In the rows, zero is written as 128.
Each path below is one point turned by a fixed rotation once a step. After each direction that follows a path, write how fast that rotation turns it, in degrees per step (0 if it stays still).
Each turn is a multiple of 5 degrees from 10 to 175, or 0.
Each row of a path follows its step; steps can be skipped.

step 0: [123 134 127 117 130 118 132 125 134 130 126 123 132 124 124 125 136 131
 126 113 131 127 129 124 133 128 130 124 129 134 123 126 134]
step 1: [132 123 127 119 125 127 133 116 126 130 123 124 128 132 127 121 132 127
 129 127 127 121 123 119 138 133 128 121 126 137 133 130 126]
step 3: [132 121 122 127 125 132 125 138 127 136 126 134 131 137 132 127 129 126
 137 119 127 124 124 126 129 119 122 129 124 137 129 134 132]
step 4: [125 126 130 117 133 124 125 134 131 135 127 141 127 123 127 123 127 125
 139 130 126 132 126 133 129 129 118 134 128 131 135 131 131]
step 5: [128 135 138 123 135 114 131 136 124 128 132 130 129 130 134 121 131 130
 131 122 134 137 131 123 126 129 122 126 124 135 127 131 132]
step 7: [125 120 137 123 123 121 133 126 134 128 126 129 132 133 127 134 134 126
 125 124 126 135 116 121 136 131 128 120 133 128 124 132 130]
step 8: [127 118 124 130 127 121 124 123 134 129 128 130 132 133 126 124 121 127
 131 126 120 125 119 120 129 124 133 124 124 137 125 140 129]
step 10: [128 127 130 120 134 121 127 124 128 131 129 132 128 134 135 120 125 125
 134 120 133 122 125 134 127 119 120 123 131 138 128 122 122]
step 11: [121 134 138 117 133 125 119 126 125 130 123 134 135 127 135 129 130 123
 131 124 131 121 133 125 134 131 128 130 121 132 134 130 126]
step 12: [123 131 134 120 117 126 131 132 121 127 128 128 137 128 124 129 130 126
 129 115 135 128 123 120 131 128 120 128 124 130 130 131 128]
Directions:
[128 126 131 128 130 128 125 125 129 127 128 134 126 129 129 125 127 129
 126 130 128 131 128 124 128 128 129 126 128 128 129 126 127]	120

step 0: [126 128 122 121 133 138 127 129 129 120 132 133 138 137 129 129 125 125
 126 120 135 130 125 140 118 132 124 117 137 124 128 126 117]
step 2: [121 130 129 132 130 130 129 123 132 120 139 132 126 135 125 132 121 122
 124 134 128 121 127 128 131 131 132 132 129 117 123 115 113]
step 3: [122 128 127 117 126 141 119 123 131 124 125 129 130 139 136 139 123 123
 124 120 135 124 120 129 128 130 126 117 129 129 131 123 123]
step 4: [136 136 133 126 129 126 126 123 132 136 132 126 124 138 126 141 124 119
 118 131 130 137 129 132 138 130 131 121 124 121 122 122 133]
step 5: [120 131 124 123 134 125 120 123 124 125 136 125 127 135 122 133 126 124
 127 131 139 124 123 141 127 129 131 137 132 115 126 119 120]
step 6: [122 129 130 130 124 136 120 123 128 128 121 134 130 141 131 131 115 129
 125 123 138 135 117 139 129 130 123 122 131 125 131 133 133]
step 7: [132 129 138 133 129 133 126 121 136 128 138 129 121 140 121 124 125 127
 125 132 130 138 134 131 131 132 132 123 129 112 120 127 131]
step 9: [127 130 129 133 124 132 124 121 138 126 128 130 126 145 130 134 121 127
 128 127 120 129 117 139 129 126 123 115 126 133 129 125 136]
step 10: [135 133 129 122 137 131 122 121 134 124 145 124 125 135 117 129 133 124
 126 124 123 137 132 134 127 125 125 124 133 119 125 120 130]
step 11: [124 124 118 124 135 128 127 124 119 130 135 131 132 142 121 129 119 136
 116 123 135 125 118 132 125 123 122 131 130 128 129 118 129]
Directions:
[129 127 128 129 124 130 126 128 126 129 126 126 130 123 127 129 128 129
 126 132 126 126 130 129 124 127 128 127 128 127 128 127 129]	0
[128 129 127 131 129 127 129 130 125 129 128 130 130 126 125 126 125 129
 127 126 131 132 127 130 126 128 126 130 131 125 128 131 128]	65
[131 129 128 131 125 126 129 125 128 130 129 130 128 128 128 127 126 130
 126 132 128 131 125 128 130 131 129 127 125 132 129 126 128]	140

step 0: [128 118 121 127 131 124 121 135 140 126 118 135 131 118 129 125 135 127
 121 126 128 132 130 125 125 135 119 124 131 124 124 134 139]
step 3: [126 127 125 130 136 130 132 128 145 125 133 119 120 129 124 129 118 123
 120 126 131 135 133 124 125 126 127 126 122 135 115 131 131]
step 4: [138 132 119 126 128 131 124 132 125 123 119 130 124 126 129 126 124 136
 128 137 123 134 125 121 117 123 128 123 113 123 119 124 131]
step 5: [134 118 128 124 128 135 131 136 138 125 124 134 129 121 125 135 124 121
 118 119 132 140 125 128 119 127 136 124 130 128 123 133 128]
step 6: [130 120 124 126 134 132 135 126 128 137 122 128 120 121 127 130 130 143
 131 122 126 130 135 117 117 127 125 127 123 124 125 126 138]
step 7: [131 120 123 117 125 123 124 128 140 124 119 131 134 120 122 123 127 127
 130 130 136 132 132 132 116 137 123 125 131 123 122 131 127]
step 8: [132 127 122 123 138 117 139 128 129 133 128 121 124 130 122 131 130 128
 123 128 137 128 139 116 118 126 136 129 125 132 125 129 126]
step 9: [132 126 113 131 136 125 116 127 136 127 118 130 128 121 128 119 129 125
 116 133 125 123 131 130 121 128 126 127 125 130 120 129 135]
step 11: [139 125 124 127 131 136 131 136 127 134 116 131 138 122 129 122 128 127
 125 131 117 129 129 120 119 125 137 123 117 127 124 126 133]
step 12: [122 122 129 121 131 139 129 132 146 134 130 125 125 116 121 128 126 126
 125 122 129 139 134 131 121 125 127 128 127 128 120 132 129]
Directions:
[128 125 128 127 127 128 127 128 128 128 131 126 129 127 129 128 129 124
 125 124 131 130 127 129 130 128 125 127 126 127 127 131 125]	155
[131 128 129 128 126 134 128 129 129 127 128 129 129 128 128 129 128 129
 128 127 126 131 128 129 130 126 130 132 125 126 127 128 130]	55
[125 132 124 130 129 130 128 125 131 131 128 129 126 127 128 125 128 129
 129 126 127 128 128 128 130 126 125 128 129 125 125 130 129]	125
[132 128 130 128 130 128 127 127 125 128 131 130 129 126 127 128 131 130
 128 131 128 125 129 125 129 125 125 125 126 126 128 130 129]	160
[128 128 127 130 130 128 127 123 125 129 126 126 130 128 130 128 130 127
 129 127 125 129 127 126 125 129 127 130 124 127 129 125 127]	155
[126 125 129 129 130 130 127 127 128 129 130 127 126 125 128 130 128 128
 124 127 126 126 131 131 128 126 127 129 129 130 129 125 132]	115

step 0: [124 121 124 128 130 125 127 133 119 130 122 132 118 135 133 130 141 128
 120 132 126 128 131 137 120 138 130 135 126 134 137 123 133]
step 1: [127 132 138 123 131 132 115 131 120 146 122 125 130 128 132 130 129 119
 128 122 131 131 122 128 134 125 127 127 122 132 124 121 132]
step 3: [129 124 129 119 123 127 124 132 120 134 112 134 121 129 134 126 128 127
 119 127 123 132 118 128 132 123 129 128 132 137 130 121 139]
step 4: [130 133 138 126 140 130 127 128 116 135 132 128 120 127 130 127 134 126
 131 119 137 126 137 123 130 136 130 122 134 131 131 118 128]
step 5: [115 122 134 127 122 124 127 129 119 132 125 126 122 125 119 125 138 129
 118 132 125 141 125 132 130 131 135 128 129 132 131 127 140]
step 6: [129 134 127 132 136 130 126 124 117 136 124 133 121 131 144 129 135 122
 126 123 125 131 118 123 134 137 124 131 129 130 128 118 127]
step 7: [123 131 132 129 131 124 125 137 120 135 127 123 125 129 118 123 129 133
 124 124 138 129 131 139 139 138 132 128 121 139 131 125 136]
step 9: [133 131 134 127 129 124 129 131 122 127 120 135 110 126 129 125 126 130
 124 129 141 127 128 127 141 141 132 133 129 129 132 122 129]
step 10: [116 125 128 122 141 129 122 129 121 136 128 128 124 129 123 131 125 132
 124 115 123 140 129 130 129 130 132 130 138 137 131 128 133]
step 12: [123 130 127 131 135 128 124 132 133 135 119 128 118 127 129 129 130 131
 120 117 124 132 128 133 137 139 130 142 123 131 123 130 137]
Directions:
[130 127 130 125 126 128 129 127 130 127 125 124 127 128 126 130 130 130
 125 127 128 130 128 130 130 125 128 129 125 131 128 131 128]	160
[127 129 126 131 127 133 128 127 126 126 129 127 128 129 127 125 126 128
 127 129 126 130 132 130 126 127 129 130 130 130 130 129 131]	140
[127 125 126 126 127 125 125 130 129 129 125 131 132 128 127 127 127 129
 126 126 125 130 130 128 129 129 128 128 127 126 128 130 132]	155

step 0: [125 119 125 125 128 135 134 122 136 131 142 119 130 131 122 131 122 122
 125 131 126 137 119 133 136 128 129 128 126 135 126 122 139]
step 1: [131 120 121 131 120 124 132 120 132 131 129 121 121 136 132 131 127 118
 121 132 123 126 112 128 138 129 125 131 128 130 136 122 129]
step 3: [121 118 127 129 128 134 135 123 138 127 131 132 132 129 126 126 130 118
 126 136 129 121 128 124 130 124 127 136 120 142 136 128 137]
step 4: [129 128 124 132 118 130 131 121 124 131 127 126 130 132 130 129 132 127
 120 138 127 113 123 126 132 127 130 128 114 142 132 123 128]
step 5: [129 127 137 132 115 137 130 122 125 131 130 132 138 128 127 134 121 125
 132 127 121 124 124 119 135 129 132 126 118 142 125 130 125]
step 6: [118 118 125 131 125 138 133 130 135 136 128 133 134 140 131 132 122 124
 126 127 125 123 123 124 132 120 126 121 124 136 122 136 128]
step 7: [129 128 122 141 129 132 130 131 128 137 138 117 129 137 132 128 121 131
 123 131 124 122 126 131 141 122 130 124 122 136 126 131 127]
step 8: [129 127 126 135 128 141 122 126 132 133 141 121 132 131 127 133 119 127
 129 125 120 138 119 123 135 131 125 125 120 133 137 127 131]
step 9: [119 124 124 135 128 137 134 125 136 131 135 127 127 140 130 135 126 118
 122 132 133 133 114 126 130 135 126 128 127 129 134 124 122]
step 12: [119 126 127 127 125 136 132 132 128 125 133 131 126 128 130 134 129 123
 125 145 135 119 124 123 130 136 131 125 118 141 130 128 124]
Directions:
[126 129 128 127 128 131 126 127 127 129 130 127 125 128 129 128 126 129
 126 127 125 128 127 128 129 124 128 124 129 127 123 130 128]	45

step 0: [126 120 128 133 126 132 132 137 129 125 126 129 130 114 136 121 135 118
 133 134 127 129 122 128 131 130 133 125 125 123 123 127 135]
step 1: [125 129 132 125 133 126 138 130 126 127 127 133 119 136 126 128 128 129
 129 142 124 128 118 133 125 135 126 121 130 120 124 126 127]
step 2: [130 131 129 126 122 126 135 117 141 128 121 132 125 137 128 125 117 123
 126 129 123 130 130 121 126 131 128 126 120 131 128 126 133]
step 3: [123 134 120 131 123 139 136 132 134 123 125 126 124 122 131 126 126 128
 123 126 135 134 133 120 122 121 133 121 130 128 126 130 126]
step 4: [124 120 128 137 126 123 131 132 118 125 126 128 120 117 133 134 123 126
 126 129 121 133 119 122 130 125 128 121 129 125 132 130 124]
step 5: [131 127 125 139 117 120 131 127 128 127 131 129 126 134 131 130 127 125
 129 136 135 125 120 123 127 138 119 131 134 125 122 123 132]
step 6: [137 127 129 118 125 125 132 131 137 120 134 130 123 131 137 119 128 124
 126 131 134 137 125 129 121 131 128 128 123 133 127 133 130]
step 7: [126 132 136 127 128 124 139 136 132 123 121 123 130 129 130 127 124 124
 135 121 127 133 130 125 126 127 130 123 124 117 126 131 117]
step 11: [123 127 127 131 126 133 141 126 130 128 123 126 125 125 129 130 119 130
 131 131 137 129 122 134 116 125 129 128 120 124 119 126 124]
step 12: [120 130 122 121 117 127 134 125 127 121 126 120 120 124 136 129 123 119
 131 130 118 130 121 127 132 129 129 124 128 128 131 125 134]
Directions:
[129 128 130 130 127 126 129 124 127 131 126 129 129 129 126 132 122 130
 130 130 129 127 127 129 129 128 126 129 128 129 126 129 128]	115
[125 132 127 130 127 129 130 130 127 128 129 127 130 132 126 129 130 129
 128 128 131 126 129 129 126 128 127 127 131 126 125 126 124]	175
[130 131 131 128 128 126 126 133 126 128 128 130 132 130 130 126 129 129
 132 127 129 129 128 129 129 129 128 128 126 127 127 132 129]	40

step 0: [130 126 128 130 123 127 139 135 135 125 134 124 140 122 137 126 128 122
 127 122 129 127 126 127 129 125 134 129 126 116 127 125 118]
step 3: [129 125 127 135 132 130 141 131 131 132 131 131 123 122 133 124 136 133
 139 133 129 130 126 138 135 131 122 124 128 123 132 130 135]
step 4: [128 136 123 123 128 134 136 128 134 123 135 123 122 130 126 129 131 129
 135 140 121 123 131 131 127 129 125 123 119 126 123 135 119]
step 5: [139 128 130 134 117 129 130 132 137 128 142 125 128 130 123 125 132 129
 131 130 119 134 129 124 128 133 134 123 127 129 130 129 134]
step 6: [133 123 126 133 130 117 127 123 134 133 129 122 119 128 121 128 124 132
 134 135 120 122 127 122 123 130 120 132 135 134 130 135 126]
step 7: [131 131 132 133 119 125 123 131 133 125 131 125 123 132 128 125 134 123
 136 128 134 119 114 135 125 128 131 133 135 130 131 136 123]
step 8: [130 127 126 126 132 128 130 132 135 131 144 127 128 124 131 128 123 119
 130 127 138 124 128 125 122 131 119 131 135 120 136 132 127]
step 10: [129 119 129 132 127 129 128 136 133 130 128 125 134 131 131 131 126 128
 121 127 131 132 122 125 129 118 123 120 139 129 133 139 139]
step 11: [120 120 124 133 125 131 141 124 130 133 120 124 127 122 126 133 128 127
 127 132 135 119 126 130 136 125 122 129 134 124 124 135 127]
step 12: [124 130 129 121 121 147 137 136 126 132 132 128 123 133 125 130 132 135
 127 126 133 127 122 133 128 124 127 123 126 125 129 133 128]
Directions:
[128 131 128 129 128 131 130 126 126 127 125 131 128 128 131 126 127 126
 132 129 130 125 126 130 128 128 128 128 129 124 129 131 127]	90
[128 129 125 129 128 125 132 127 127 128 128 130 127 126 125 125 126 127
 127 127 128 133 128 128 130 130 124 130 131 127 126 128 127]	140

step 0: [128 121 125 130 126 124 136 127 122 122 127 124 128 134 128 128 127 121
 125 126 129 127 122 135 108 118 130 130 124 141 125 128 126]
step 1: [134 125 129 132 129 127 130 120 124 125 121 118 127 131 135 121 127 115
 126 129 129 128 118 125 115 121 132 121 130 128 121 125 124]
step 2: [134 126 129 127 138 126 127 125 123 122 121 130 127 130 129 116 121 125
 122 130 124 125 120 121 123 124 134 128 123 132 111 123 129]
step 3: [133 117 123 132 132 120 127 130 122 112 122 131 134 134 131 122 123 125
 127 130 118 123 127 123 122 127 128 131 124 137 123 132 128]
step 4: [134 123 123 130 128 118 124 130 123 122 117 117 133 123 129 122 126 123
 130 129 116 129 118 127 118 136 130 127 127 129 126 134 123]
step 7: [139 133 123 127 133 129 131 130 125 118 114 126 135 119 136 129 131 122
 133 127 129 129 115 129 130 129 128 127 122 135 128 126 126]
step 8: [133 132 126 126 128 126 125 124 122 123 123 130 136 119 125 122 125 130
 132 121 127 129 111 127 127 117 127 134 120 137 131 130 131]
step 10: [137 133 126 119 125 126 134 130 120 128 117 119 135 127 126 126 127 130
 132 131 124 119 121 127 127 126 123 118 119 130 125 118 127]
step 11: [133 132 126 118 130 126 133 128 122 123 129 130 130 125 129 124 125 128
 136 121 118 115 125 134 118 120 129 127 117 132 129 120 130]
step 12: [130 126 119 126 122 130 138 120 133 123 129 124 140 125 131 126 130 120
 134 123 119 119 126 131 116 123 131 127 122 130 124 127 128]
Directions:
[128 127 129 128 128 125 126 130 127 129 127 126 130 129 123 128 125 131
 127 130 127 125 128 129 127 130 124 128 130 128 130 130 127]	65
